In the data rows, the value 128 means zero.
Here are some points, one per row:
[171 178  62 140  94 121 135 136  88 172 116 135 123 129 193 161 137 157
 136 108 150 116 131 141  92 183  87 127 105 104 183 122 179 145 121 140
  70  88 105 219 129  92 153 129 111 104 196 102 104 129 123 112 145 162
  97  95 118 126  41 124 155 107 110  92]
[178 192 199 156 124 143 116  77 190  98 110 138 124 166 158 149 113 149
  88 160 110 163  73 156  98 150 127  49 138 142 137 164 149 151 191  61
 145 121 131 120 162 112 109  77 181 105 208 139 124 133 100 135 111  60
 189 204 147 134 212 110  93 152 127 120]
[136 138 160 105 118 118 122 153 140 179 153 126 133 152  34 127 124 158
 118 176 112 114  84 151  82  76 114 153 143   0 111 161 127  83 151 255
 144 109 128 114 108 108 129 197 125 137 163 122 118 119 151 134  88 135
 186 168  36 138  77 166 116 117 114 113]
[119  13 234 103 124  97 146 177 137 153 158 115 130 117 151 137 128 134
 137  74  91 123 114 146  99 186 109 156 150  85 135  62 107 144 111  78
 114 130 132 145 200 152 175 178 154 122  87 144 120 129 179  78  91  90
 133  73 133 123  75  43 170 141  84 114]
[161   0 131 180  90 172 120  97 230  97 187  95 124 111 160 135 130 112
 108 138 114  92 112 111 171 134 182 117 119 145 162 174 128 135 151 104
 112 166 142 108 143 119  73 108 134 132 223 149 133 136 146 186 165 144
 134 178 190 139 154 134 103 114 135 148]
[ 58 109  98 206  92 184 111 152  87 111 106 146 160 112  31 186 114  77
  88 148 133 132 124  90  79 121 105 148 119 134 139  63 144  83  75  69
 120 142 111  78 112 108 120 108  92 138 118 127 110 131 113 128  46 133
 103 118  65 106 133 116 113 141 112 139]
[130 137 108  78 152 127 115 126 152   0 157 136 135 191 147 140 157 127
 177 143  94 120 161  94  77 114 129 184  91 162 117 117 108 160 126 149
 136 160 142 154 115 120 104  82 126  31 103 146 127 104 133 109 150  64
 128  91 111 139  55 144 121 149  54 143]
[ 72 181 180 183 118 147 127 121 143 166 135 125  78 121 175 103  81 148
 107 183 115 102 124 149 109 144 130 129  68 168 115  58 107 154 188 171
 121 169 170 127  92 104  63 113 129 157 144  91 108 132 162 156 128 163
 156 135 225 152 219 153 132 116 127 154]
[153 135 105 136 124 139 128 128 118 133 143 140 128 166  96 131 122 106
 135 123 120 144 145 116  93 124 120 178 136 124 133 127 138 134 130 131
 138 120 142 136 112 128 135 113  85 125  99 130 135 105 131 101 125 135
  83 142 125 108 118 122 131 136 255 139]
[148 107 125  89 157 126 133  79 153 132 131 145 143  81 178 155 141 161
 116 135 107 102 109  94 235 111 132  58 119 255  59 100 140 123 138 187
 139 167 155 115  66  76 209 101 118 147 228 135 153 126 120 143 102 121
 146 141 141 148 188  69 114 110 149 110]
[139 128 147 150 165 156 126  72 147 191  83 122 158 142  86  93 115 128
 156  89 177 140 127 105 123 129 204 136 127 113 123 128 174 124 120 151
 154 166 114 124 201  89 158 105 106 152   0 140 124 100 114 153 133 129
 147  87 113 147  11  93 116 172  66 147]
[141  80  70  28  79 175 116 130 134 159 134 126 121 105  77 175 155  80
 129 161 132 141 127 160 109 110 104 155 139 139 106 138 171  95 143 133
 144  87 149 134 104 114 118 137  94 126   0  97 121 109 133 135 138 204
 109 200 112 102 214 125 122 150 105 116]
[ 78 163 147 125  98  91 119 108  67 151 127 118 178 140 181 146 129 122
 141  81 168  49 165 143 159 134 127 149 154  67 133 163 124 113  57  95
 147 132 109 122 129 145 126 124 165 120 115 103 103 135 108  73 223 153
 232  93  45 152 110 163 141  93 142 121]
[120 154  47  96 128 105 113 191 101  98 156 125 176 103 198 119 150 105
 128 107 156 180 100 117  74 114  81 135 187 147 117 140 118 161 138 165
 154 133  98 112 153 177 109 190 203 195 106 138 124 121 133 114 152 105
 144   0 140 121 109 119 111 136 102 141]
[148 142 127 128 174 118 130 119  69 230  99 157 139 193 115 113 141 101
 144  91 124 169 123  97 119  99 171 245 118  90 100 114  82 168 225  65
  62 121 109 158  36 141 191 152  95 112  78 143 135 104 125 125 144  91
  85 109  80 111 158 125 124 137  33 140]
[137   0 125 150 167  86 120 125  87 131  82 135 116  57 116  50 138 137
 155 163 126 115  93 160 143 147 132 110  96 136 125 120  88 124 131 154
 153 160 131 142 107 100  64  84 155 108 157 119 181 153  98 132 169  79
 115 194 162 142 181 119  96 110 150  94]
[144 147 108  61 166 121 178  89 137 140 149 163 173 197 113  67  90 125
 146  73 131 137 149 106  46  88 136  86 119 173 169 158 141 130  50  89
 108 109 159 107  87 139 109 130  92 191 117 109 112 174 113  78 124  96
  85 130 165 136 132 123 154 146  28 157]
[114 131 127 173 106  92 123 146 135 142 124 123  80 104   0 162 132 119
 109 139  96 163 208 116 155 101  59  51 159  80 155 169 136 159 110 108
 134 113 126 144 107  90 137 128  73 124 125 126 180 104 123 106 130 171
 169 106 177 127 116 188 157 104 120 107]
[109 154 110 146 153 247 129 116 168 179  85 120  31 144 154 125 133 129
 108 146 143 144 163 127 174 163 161 110 115 124  94 172  91 166  62 165
 141 173 142 129 255 119  77 195 116 130 224 139 146 152 132 131  84 128
 113 179 104 125 204 115 107 125 136 118]
[111  94 176 163 137 148 134 162 153 190  91 129 163  91 113 119 135 143
 136 180 113 139 141 133 167 125 141 117  95 255 132 129 114 107 118 114
 123 109 136 117 173 255 132  92 178 104 212 112 133 102 126 206 161 171
 106 184 150 115 132 156 143 141 135 112]
[121 184 154 136 189 120 144 132  84   0 127 100  91 131 109 116 153 148
 119  96 177 134 132 168 200 171 135 101 164  86 121 141 136 118 160 140
  94  78  98 148  93 183 158 133 133 156  97 111 120 174 124 176 121 157
 102  87 154 110  93 147 143 124 119 123]
[137 190 109 110  76  11 129 153 121 173 136 148  82 116 177 151 128 123
 142 125 125 132 149 146 166 124 131 148 115  54 152 128 125 103  73 170
 139  77 106  43 142 151 165  69 158  97 115 168 110 159 144 137 102 154
  82  88 113 127 136 119 145  98 113 160]
[119 220  93 101 111 100 130 156 105  95 156  79 160  77 190  82  96 156
 122 107 130  93  90 119 172  95 126 104 169 127 123  95 116  64 175  36
 149 114 110 149 117 112 133 199 118 130  71 155 124 112 115  95 114  97
 101 147 137 116  76 172 135 125 123 135]
These points spread out most along one direction. Take the direction at right angles to it along which they spread out most. Go by this last direction. How far along it is each point below, from 0 to 99? The average is 50, and the first point in the table lies past the average. One standard deviation of the points above along it is 16.
[109 154 110 146 153 247 129 116 168 179  85 120  31 144 154 125 133 129
 108 146 143 144 163 127 174 163 161 110 115 124  94 172  91 166  62 165
 141 173 142 129 255 119  77 195 116 130 224 139 146 152 132 131  84 128
 113 179 104 125 204 115 107 125 136 118] 39
[111  94 176 163 137 148 134 162 153 190  91 129 163  91 113 119 135 143
 136 180 113 139 141 133 167 125 141 117  95 255 132 129 114 107 118 114
 123 109 136 117 173 255 132  92 178 104 212 112 133 102 126 206 161 171
 106 184 150 115 132 156 143 141 135 112] 52
[137   0 125 150 167  86 120 125  87 131  82 135 116  57 116  50 138 137
 155 163 126 115  93 160 143 147 132 110  96 136 125 120  88 124 131 154
 153 160 131 142 107 100  64  84 155 108 157 119 181 153  98 132 169  79
 115 194 162 142 181 119  96 110 150  94] 50
[144 147 108  61 166 121 178  89 137 140 149 163 173 197 113  67  90 125
 146  73 131 137 149 106  46  88 136  86 119 173 169 158 141 130  50  89
 108 109 159 107  87 139 109 130  92 191 117 109 112 174 113  78 124  96
  85 130 165 136 132 123 154 146  28 157] 56
[119  13 234 103 124  97 146 177 137 153 158 115 130 117 151 137 128 134
 137  74  91 123 114 146  99 186 109 156 150  85 135  62 107 144 111  78
 114 130 132 145 200 152 175 178 154 122  87 144 120 129 179  78  91  90
 133  73 133 123  75  43 170 141  84 114] 62
[141  80  70  28  79 175 116 130 134 159 134 126 121 105  77 175 155  80
 129 161 132 141 127 160 109 110 104 155 139 139 106 138 171  95 143 133
 144  87 149 134 104 114 118 137  94 126   0  97 121 109 133 135 138 204
 109 200 112 102 214 125 122 150 105 116] 17
[ 72 181 180 183 118 147 127 121 143 166 135 125  78 121 175 103  81 148
 107 183 115 102 124 149 109 144 130 129  68 168 115  58 107 154 188 171
 121 169 170 127  92 104  63 113 129 157 144  91 108 132 162 156 128 163
 156 135 225 152 219 153 132 116 127 154] 51
[119 220  93 101 111 100 130 156 105  95 156  79 160  77 190  82  96 156
 122 107 130  93  90 119 172  95 126 104 169 127 123  95 116  64 175  36
 149 114 110 149 117 112 133 199 118 130  71 155 124 112 115  95 114  97
 101 147 137 116  76 172 135 125 123 135] 70
